(in the rows, 128 means zero)
One turn moves every row onto another: examples first, then more rows asked
k744: [153 118 148 124 117 102 115 134 138 137 111 114 124 157 112 146 107  74
 136 128 134 123 131 127]
k359: [103 135 144 137 122 145 118 100 151 126 157 137  81 133 137 124 133 125
 134 131 164 120 154 116]
k632: [ 88 134 145 124 129 111 121 148 147 139 149 139 118 175 115 153 140 115
 135 139 142 126 123  96]
k892: [118 138 129 143 136 133 106  94 130 117 147 115  81 126 137 126 120 108
 143 133 157 117 165 135]
k923: [101 127 153 132  98 141 130 111 163 142 139 149  98 128 131 132 141 122
 122 131 151 114 142  96]
k530: [141  99 127  93 167 147 142 137 102 131 114 126 123 129 128 139 161 161
 111 131 136 134 122 123]
k53: [126 120 158 112 117 134 122 154 171 138 136 125 102 158 139 145 109 119
 119 124 157 131 126  98]
k99: [129 106 131 127  99 114  99 123 126 168 112 130 126 127 135 167 117 116
 130 150 116 107 156  90]
k447: [108 105 150 122  92 125 110 118 137 173 133 154 121 140 130 157 128 132
 125 144 131 114 148  85]
k197: [100 137 127 133 154 122 104 142 130 125 159  95  96 161 149 171 110 122
 130 135 136 123 153 133]
k440: [134 134 120 141 126 122 110 103 126 124 119 105  95 115 133 138 112  86
 141 136 132 108 166 127]
k868: [140  99 128  91 167 135 143 140  93 131 103 123 131 121 117 139 154 149
 121 126 139 136 124 120]
k205: [144 122 146 143 143 138 105 119 138 138 150 102  88 168 137 143 105 108
 116 135 157 138 148 143]
k504: [133  93 110 101 172 143 138 124  88 131 127 124 120 114 131 135 153 159
 109 125 136 128 137 124]
k178: [ 89 139 135 121 146 122 109 149 148 124 164 122 102 173 141 155 130 127
 140 136 146 126 136 113]
k845: [138 115 116 129 124 110  85 118 112 145 119 112 117 123 143 163 106 107
 145 152 120 104 166 106]
k298: [130 121 152 129 132 144 112 136 161 137 154 115  84 164 146 143 107 128
 112 131 167 139 136 120]
k883: [141  98 128  92 168 133 141 133  90 129 106 122 130 122 113 139 151 149
 123 121 137 137 127 134]
k914: [137  91 117 103 163 131 142 121  83 137 115 128 131 118 114 133 160 144
 113 125 128 123 130 124]
k436: [113 123 141 147 128 106 120 135 114 167 122 104 121 154 108 179 115  94
 113 138 116 126 147 114]
k882: [117 123 145 131  89 126 133 119 156 151 110 137 110 115 126 141 132 100
 120 131 128 105 144  91]
k480: [132  91 119  92 159 129 142 127  91 133 116 134 137 116 114 130 162 147
 119 123 131 122 125 116]
k114: [ 99 112 150 124 109 132 101 109 133 158 159 160 111 149 133 143 133 146
 138 143 157 124 149  96]
k471: [129  93 116  87 161 132 141 133 100 125 122 135 130 115 123 130 159 156
 120 121 137 122 126 115]
k949: [140 101 125  90 166 143 140 142 101 130 103 126 127 123 122 138 158 156
 118 130 140 134 123 117]
k348: [135 118 155 108 107 110 122 152 161 139 115 126 120 152 124 147 110  95
 129 123 142 122 122 103]
k584: [110 122 133 125 137 128  84 102 120 137 165 142 102 150 139 140 120 139
 155 145 166 124 163 115]
k850: [113 128 127 145 144 111 110 137 115 148 135  86 104 152 131 180 103 105
 116 133 118 128 158 134]
k159: [154 121 146 140 134 116 104 118 127 137 131 101 108 164 120 143 104  83
 128 135 140 131 141 148]
k48: [139  97 128  96 167 148 140 129  97 131 117 125 124 129 128 138 161 161
 112 128 134 136 124 139]
k352: [126 124 116 129 144 116  75 109 109 132 145 118 104 135 145 150 105 119
 159 149 147 114 170 117]
k438: [133 126 130 139 105 117 121 114 137 140 102 114 110 108 126 146 116  83
 130 135 120 101 155 107]
k916: [100 128 150 137 120 104 128 143 131 163 126 131 128 166  99 166 135  97
 122 139 128 126 127  97]
k81: [139  90 112 107 170 138 138 119  83 137 120 124 125 115 121 135 157 150
 107 127 131 126 137 127]
k540: [127  92 112  93 166 141 139 132  98 124 126 129 124 116 135 134 157 162
 114 123 140 124 131 116]
k554: [140  97 132  96 168 141 143 126  89 130 113 123 127 126 119 137 154 154
 119 123 136 136 127 142]

k471 turns into k480
k159 turns into k205
Where do these go?
k850 turns into k197
k892 turns into k359
k48 turns into k530
k99 turns into k845

One turn moves every row onto another: examples first, then more rows asked
k803: [151 151 148 129 132 129 150 124 127  99 104 105 140 151 139 131 152 113
 146 144 136 102 117 118 166 133]
k334: [132 152 128 150 104 124  99 127 173 120 128 103 115 132 136  98 155 111
 136 118 115 102 118 131 140 139]
k968: [139 145 116 128 127 112 162  88 138 127  97 120 128 129 104 138 131 111
 122 152 159 122 112 126 123 125]
k420: [139 133 160 137 128 137  98 141 130 142 112 120 108 113 141 135 119 144
 120 111 140 142 110  95 148  95]
k50: [126 148 110 134  91 147 132 114 159 124 130 122 105 114 126  98 152 145
 117 115 133 101 109 133 134 152]
k589: [111 131 152 126 139 123 121 127 125 126 128 134 119 146 144 155 112 141
  88 112 128 140  87 120 134 149]
k213: [148 118 104 143 141 105 125 137 113 127 133 121 154  99 160 127 126 116
 174 138 121 126 147 133 136 122]
k653: [129  94 126 124  99 120 141 126 153 131 137 116 141 140 139 139 166 148
 132  99 104 141 112 120 126 134]
k216: [127 106 148 132  99 113 130 131 145 151 151 114 144 123 117 128 161 148
 138 128 135 133 108 137  91 117]
k200: [145 120 123 128 116 147  85 136 138 131 105 137 109 107 145 160 109 131
 126 121 140 140 107 105 129 111]
k752: [137 131 134 132 117 133  80 119 127 137 134 142 123 122 153 163 109 121
 142 140 140 126  90 118 109 130]
k569: [142 139 117 169 142 144 127 114 117  99  96 129 142 126 110 134 103 124
 133 164 139 118 140 125 155 125]
k802: [130  98 132 139 116 134 117 139 145 135 142 125 125 118 106 135 123 151
 115 141 135 121 125 162  79 120]
k455: [141 109 156 161 128 131 110 121 135 127 158 121 119 145 141 121 111 150
 146 116  93 111 155 126 133 112]
k180: [129 137 146 130 155 117 162 112 135 113 165 117 121  98 133 103 153 119
 104 131 141 122 134 138 127 127]
k26: [158 115 109 135 149 122 124 152 131 112 112 114 136  93 161 117 159 119
 144 135 120 126 133 151 141 115]
k894: [115 144 157 124 119 108 108 110 130 144 141 144 133 138 151 164 108 121
 123 124 131 140  98 111 120 144]
k135: [127 117  93 133 141 104 149 116 114 121 152 131 148 104 143 140 102 117
 147 130 129 128 156 126 129 145]
k851: [124 133 165 142 150 137 107 140 114 129 130 114 107 135 144 129 122 153
  99 119 137 129  83 113 142 121]
k618: [121 123 109 131 154 120 161 105 119 108 174 127 129 105 131 123 117 121
 115 135 141 117 136 138 117 151]
k374: [122 126 120 152 125 132 103 129 107 111 105  95 142 147 130 127 100 117
 142 107 123 139 144 167 112 137]
k809: [142  91 124 149 125 141 118 125 136 110 150 114 122 154 153 128 144 155
 139 107  88 113 115 128 136 136]
k641: [116 148 124 130  88 144 155 100 120 141 127 125 121 111 116 107 125 161
 128 105 149 126 129 137 123 143]
k849: [137 147 119 162 137 122 139  89 124 126 104 128 136 121  98 129 109 118
 134 169 156 122 127 124 128 115]
k880: [127 140 128 151 116 114  92 134 154 115 105  95 135 146 136 119 126  95
 139 104 106 130 148 144 134 132]
k74: [145 146 137 148 134 139 139 129 124  92  93 120 147 139 129 137 123 120
 138 146 126 117 145 114 178 131]
k939: [117 138 133 146 110 141 133 107  86 134 126 107 139 130 120 114 103 149
 147 112 148 135 135 158 107 135]
k439: [132 102 141 144 121 129 119 132 151 131 135 133 115 124 115 138  93 148
 115 119 111 126 170 143 110 113]
k492: [145 127 136 123 150 120 151 138 149 112 122 116 123  90 146 108 171 117
 108 123 126 134 140 144 142 113]
k682: [147 144 125 116 130 122 162 107 134 108 100 107 127 148 126 136 154 110
 127 148 152 105  94 131 137 135]

k653 turns into k216
k618 turns into k135
k334 turns into k50
Where do these go?
k200 turns into k420
k968 turns into k849

One turn moves every row onto another: examples first, then more rows asked
k977: [120 113 160 108 125 111 116 139 114 131 125 126 110 133 116 120 122 137
 115 132 101 140 133 164 140 116 136 145 130 116 101 133 131 125 139 154
 136 134 110 119 132 134 143 123 197 167 145 142 128 107 141 115 129 128]
k366: [142 135 129 144 138 143 161 156 131 148 107 107 152 121 137 105  91 141
 106 147 133 133 122 110 137  96 124 147 111 123 122 133 164 134 150 134
 143 114 123 148 128 178 118 123  53 121 128 139 121 127 116 101 105 141]
k116: [139 146 128 122 121 159 114 149 169 143 120  84 125 135  94 130 147 141
 116 157 136 135 142  67 145 121  86 151 117 118  86 131 137 150 139 122
 143 148 124 114 127 133 105  95 136 128 121 139 105 123 134 115 121 129]
k272: [125 115 131 115 112 102 127 148 150 126 123  89 123 131 129 117  74 143
 124 142 115 157 138 170 155 136 168 148 155 107  83 127 107 121 142 167
 142 144 125 137 129 108 172  88  84 159 107 125 118 100 113 116 120 131]
k960: [137 143 122 134 132 138 139 138 134 147 116 101 134 128 111 113  92 126
 109 120 131 144 124 117 128  84 136 151 102 111 131 130 145 135 154 139
 132 112 130 143 130 185 108 113  55 118 151 119 130 122 107 102 112 146]
k62: [176 133  96 134 118 115 158 129 137 148 113 140 131 139 144  83 102 145
 102 152 157 139 125 116 127  57 135 137 132  95 132 120 164 134 142 159
 171 109 128 114 142 120 131 103 146 145 111 125 129 135 130 105 126 119]
k547: [118 141 161 140 135 107 119 143 132 121 116 119 102 164 129 108 114 149
 116 132 112 127 133 155 150 114 127 149 143 102  88 134 136 123 123 162
 137 133 104 123 127 160 159 118 187 156 122 152 120 130 156 130 131 111]
k308: [139 146 126 125 122 157 109 144 168 142 120  84 123 136  86 134 150 140
 116 151 134 140 142  75 147 121  90 150 114 115  88 130 137 148 135 122
 141 145 124 114 126 134 103  92 134 126 126 135 111 124 133 111 120 131]
k577: [209 123 103 117 136 130 129 154 114 145 116 154 122 136 115 123  88 141
 115 132 134 150 142 130 155  56 160 144 135 111 110 133 167 142 144 131
 153 101 111 113 134 111 149 116 136 159 108 127 123 106 146 108 129 117]
k907: [167 147 126 139 134 138 127 149 151 136 122 120 130 130 118 119  85 139
 113 140 120 136 123 121 150  89 142 149 114 112 102 131 160 138 138 136
 136 114 116 130 130 196 132 112  35 104 123 131 115 121 136 116 122 134]
k208: [165 124 131 116 128 143 134 154 133 145 130 129 139 104 112 129  91 133
 110 146 106 146 126 124 143  96 145 147 106 122 111 128 162 141 150 126
 138 115 123 129 127 172 113 119  43 113 136 133 119  99 129 101 119 148]
k958: [204 140  99 125 142 122 119 147 127 137 112 146 109 149 109 117  86 140
 116 124 142 150 142 130 153  52 157 148 140 101 104 136 161 140 138 138
 147  99 109 114 131 129 153 105 134 153 104 126 125 121 146 114 132 111]
k597: [147 142 116 123 143 175 119 141 149 142 113  86 131 118 100 139 131 132
 113 150 134 129 137  93 174 119 104 157 127 120  73 133 117 157 154 125
 131 149 114 116 139 147 116  91 144 114 118 128 113 125 139 106 110 140]
k852: [126 122 130 120 116  99 124 148 148 125 121  86 121 136 125 118  74 141
 126 139 118 157 136 171 157 130 166 148 155 104  80 130 105 120 139 172
 141 143 124 139 125 115 176  87  83 152 107 124 119 104 116 118 119 127]
k234: [176 134  93 123 117 114 147 120 132 154 115 138 124 137 125  91 102 134
  98 140 155 145 127 125 120  50 144 137 122  96 140 117 152 134 144 156
 164 105 132 113 143 119 119  98 148 141 126 115 132 129 118 101 127 122]
k616: [148 146 115 126 141 174 117 142 152 137 114  82 129 119 101 144 130 134
 114 146 137 127 136  95 172 119 105 157 128 115  72 135 117 152 153 129
 132 153 112 114 136 150 116  91 145 111 115 127 114 129 141 109 109 135]
k91: [104 142 142 119 128 113 107 124 153 115 142 123  95 148 108  93 115 140
 114 134 106 133 126 163 123 103 147 150 130  97  95 126 124 129 140 163
 135 118 108 106 139 151 144 108 193 141 142 135 117 118 148 117 143 128]
k926: [ 99 119 121 132 110  94 136 150 167 127 125  85 128 146 125  96  88 144
 132 148 126 158 138 156 130 129 158 146 141 103  86 130 117 116 145 163
 146 130 124 143 126 102 165  93  85 162 116 131 121 106 105 111 131 135]
k85: [ 94 120 124 129 111  97 135 145 166 131 128  82 125 142 120  97  87 140
 132 144 125 158 139 162 128 125 161 144 137 104  92 132 117 116 146 163
 143 127 128 143 128 100 163  91  88 162 121 125 122 102 107 110 134 138]
k175: [108 123 150 125 125 120 130 146 149 117 136 137 120 131 138  88 116 157
 115 169 105 124 121 153 130 118 137 144 139 115  87 128 142 131 141 150
 148 126 101 116 139 136 147 123 191 151 127 159 110 111 155 112 130 127]

k547 turns into k175
k958 turns into k62
k907 turns into k366
Where do these go?
k852 turns into k926

One turn moves every row onto another: examples first, then more rows asked
k525: [129 131 114 138 144 140 161 118 101 148 119  95 126 157 112 126 114 143
  91 115 124]
k757: [103 144 155 127 158 118 146 103 121 166 140 118 137 144 113 133 141 151
 133 105  80]
k160: [125 148 129 104 143 137 181  87 108 133 132 130 107 149 148 145 119 152
 134 148 130]
k98: [113 153 139 100 135 128 121 159 108 135 106 120 168 112 135 120 131 137
 139 115 141]
k731: [137 132 112 127 161 141 140 120 111 117 129  98 125 157 117 136 118 160
  83 105 127]
k131: [150 157 116 111 163 144 108 144 120 111 130 145 128 133 128 142 153 108
 143 135  90]
k52: [134 139 139 138 136 148 163 132 103 122 133  89 120 153 120 120 130 130
  90 112 127]
k528: [113 156 149 117 134 131 147 110 134 167 142 127 131 146 109 143 136 126
 121 106  77]
k813: [126 149 151 144 124 138 143  93  83 143 110 134 132 124 139 127 126 160
 160 117  94]
k270: [121 140 133 109 133 127 150  98 125 171 140 127 146 156  98 125 139 143
 126 108  98]
k501: [115 162 128  99 153 122 108 149 102 137 104  99 147 128 156 129 135 141
 155 127 146]
k561: [134 141 142 116 128 135 174  86  99 135 131 122 111 139 149 142 137 156
 129 160 132]
k795: [114 160 124  90 137 115 116 139 107 118  98 112 161 123 144 141 120 141
 149 106 134]
k704: [111 142  96 108 133 111 102 146 126 132 144 150 120 118 147 131 126 136
 109 135 128]
k770: [127 171 130  99 130 137 126 146 120 137 116  97 148 114 136 124 140 142
 141 105 153]
k273: [101 137 138  99 149 123 137 114 125 151 142 129 146 152  99 148 127 153
 134  91  94]
k210: [127 134  98 101 132 115 100 118 125 124 126 149 114 131 165 140 127 146
  99 123 124]
k136: [108 112 153 119 162 140 106 140 109 127 112 112 121 115 141 161 147 111
 122 140 131]
k826: [138 150 128 116 137 149 165  85  95 141 131 117 106 150 155 147 118 142
 130 152 133]
k722: [104 153 123 112 140 123 138  97 114 160 141 130 135 144  95 138 122 131
 131 100  79]
k10: [110 135  98 103 128 133 100 151 118 140 121 154 110 111 149 126 129 134
 112 133 116]
k655: [131 145 151 135 125 144 141  87  80 137 102 136 129 120 129 121 125 164
 136 107  98]
k390: [147 147 107 116 168 132 111 128 120 114 121 139 125 133 134 157 158 112
 137 154  89]
k93: [140 141 111 134 156 145 166 108  93 131 130  96 127 142 112 135 112 145
  90 117 110]
k278: [149 146 117 108 167 133 109 136 120 110 121 138 134 151 130 144 150 109
 130 150  86]
k885: [108 105 154 119 161 131 103 143 102 123 102 117 134 134 135 153 147 114
 121 143 115]
k385: [127 145 103 110 141 120  87 133 117 147 132 150 107 133 167 122 141 146
 119 127 116]
k8: [131 150  99 108 140 127 111 137 138 145 130 154 122 123 159 134 126 138
  91 140 123]
k126: [118 150 102 113 125 133 111 139 135 159 136 146  97 119 154 134 126 140
 107 113 120]
k760: [134 143 131 126 139 136 169  84 106 130 136 121 106 146 162 138 127 153
 135 157 129]
k73: [118 114 158 126 168 127 110 142  99 116 104 112 124 128 135 150 156 119
 134 144 132]
k363: [123 150 136 111 128 126 178  86 102 135 135 119 112 137 160 133 124 143
 133 150 131]
k986: [131 154 142 138 120 139 153  99  75 143 105 141 123 123 131 130 126 158
 148 125  87]
k121: [149 151 120 122 171 127 107 134 119 121 121 148 114 141 131 148 155 114
 142 146  84]
k77: [112 117 159 119 172 132 115 136 113 109 101 116 138 111 134 151 156 122
 126 141 128]
k945: [112 103 145 123 155 131 107 143  94 114 106 119 131 121 133 153 158 116
 136 139 120]
k303: [110 126 143 101 139 127 158  96 110 158 152 127 145 139  99 138 135 145
 124 105  94]
k870: [130 147 153 126 116 151 139  88  75 151 118 140 130 130 131 126 129 149
 153 112  99]
k68: [126 130 121 126 147 139 151 102 100 123 137  86 127 151 114 125 127 138
  88 116 141]
k314: [127 165 123  84 141 134 110 142 122 131 102 106 156 107 136 130 144 136
 135 138 145]
k419: [132 138 125 145 168 138 165 120 100 122 142  98 116 160 127 114 131 151
 101 119 117]
k306: [122 169 119 108 139 115 101 144 117 127 111 106 163 105 132 134 133 140
 130 124 140]
k644: [132 158 142 139 117 132 146  89  81 140 111 133 126 116 142 117 122 150
 139 115  92]
k16: [134 148 116 120 173 133 117 139 123 105 122 158 118 128 131 143 147 116
 136 142  85]

k644 turns into k885
k10 turns into k303
k826 turns into k16
Where do these go?
k655 turns into k136
k419 turns into k385
k731 turns into k126
k813 turns into k73
k98 turns into k68
k528 turns into k795
k390 turns into k986
k704 turns into k270

